One turn sends every row of this set to another row. A few are shown first. Where does it send the rows asked after them?
mokan: [  23,  -60, -272,  148, -146, -288, -131,  273,   88,   75,  212, -271,
 -202]
Pupu: [ -38,   17,  220, -419,   -4,  157,  108,   76,   18,  -85, -422, -250,
  484]
mubiv: [ -17, -125,  106, -195, -248,  140,  194, -113, -130,  142, -163,  101,
  553]
pipof: [-148,   76,  190, -494,   71,  445, -136,  170,   -8,  275, -240,  -33,
  302]
rura: [-337,   43,  120, -541,  -18,  414, -140,   53,  119,  247, -254, -107,
   34]
let: [ 106,   91, -148,  161, -227, -220,  -97,  259,  144, -251,  241,  -49,
 -274]
Pup: [ -19,   77,  -46, -170,  172,  225, -117, -175, -188,    8,  -24,  118,
  565]
Fadad: [   1, -201,  -82, -261, -108,  334,   35, -124, -139,   15, -110,  246,
  486]
kope: [  18,  142,  298, -497,  254,  285,  -68,  190,  -47, -232, -255, -204,
  324]
tov: [  96, -134,  140, -207, -152,  250,  223,  -57, -190, -117,   65,  263,
  446]
mebab: [ -37,  107,  209, -575,   97,  372,   62,  271,   53,  -53, -201,  -99,
  485]
Sudi: [ -11, -143, -188,  -78, -229, -198, -111,  438,  192,    5,  -19, -346,
 -330]
soku: [  25,   12, -186,  -34,  -52, -277, -117,  429,  186, -132,   57, -481,
 -220]
Sise: [ -92, -121,  251, -493,  -47,  414, -147,  145,  -55,  148, -413,  -21,
   81]
Dar: [  49,   33, -160,  165, -271, -182, -164,  221,  141, -129,  204,   -9,
 -344]
zuzi: [ -34,  136,  130, -111,   47,   44,   49, -188, -190,  139,  -95,  -42,
  604]
Porob: [-136, -152, -118, -258, -236,  280,  232, -226,  -21,  -62,   80,  240,
  341]
Rofi: [  19,  109,  133,  -54,  120,  209, -156, -189, -266,  179,   96,  158,
  357]
veka: [   4, -122, -136,  117,   23, -238, -166,  323,  187,  -95,  117,  -78,
 -401]
Ripaf: [  -2, -184,  -70,   41,  -63, -241,  -49,  417,  249,  -75,  117,  -53,
 -420]
bezu: [  29, -153, -135,   79,   -6, -240,  -50,  376,  233, -218,  149,  -75,
 -347]
val: [   1,  -40,  -70,   85,   69, -256, -100,  435,  241, -144,  159, -153,
 -329]
volib: [  34,  149,  -35,  -27, -135, -133, -242,  412,  248, -205,   25, -231,
 -414]
pelez: [-184,  192, -105, -126,  136,  187,  -58, -334, -108,   41,  187,   74,
  386]
pudif: [-209,  193,  128, -588,  139,  321,   94,  148,  159, -232, -186, -244,
  293]
Zavif: [  28,   35,  -40,  -39, -242, -125, -146,  430,  261, -239,    0, -181,
 -409]
tipo: [-153,   -3,  238, -382,  -17,  223,  -98,   -3,  -40,  267, -476, -204,
  359]
mumed: [  73, -118, -279,   61, -228, -301,   42,  334,  121, -137,  191, -258,
 -159]

Rofi goes to kope
soku goes to mumed
Now find these:
tipo goes to zuzi
volib goes to let
Porob goes to rura
val goes to bezu
pipof goes to Pup

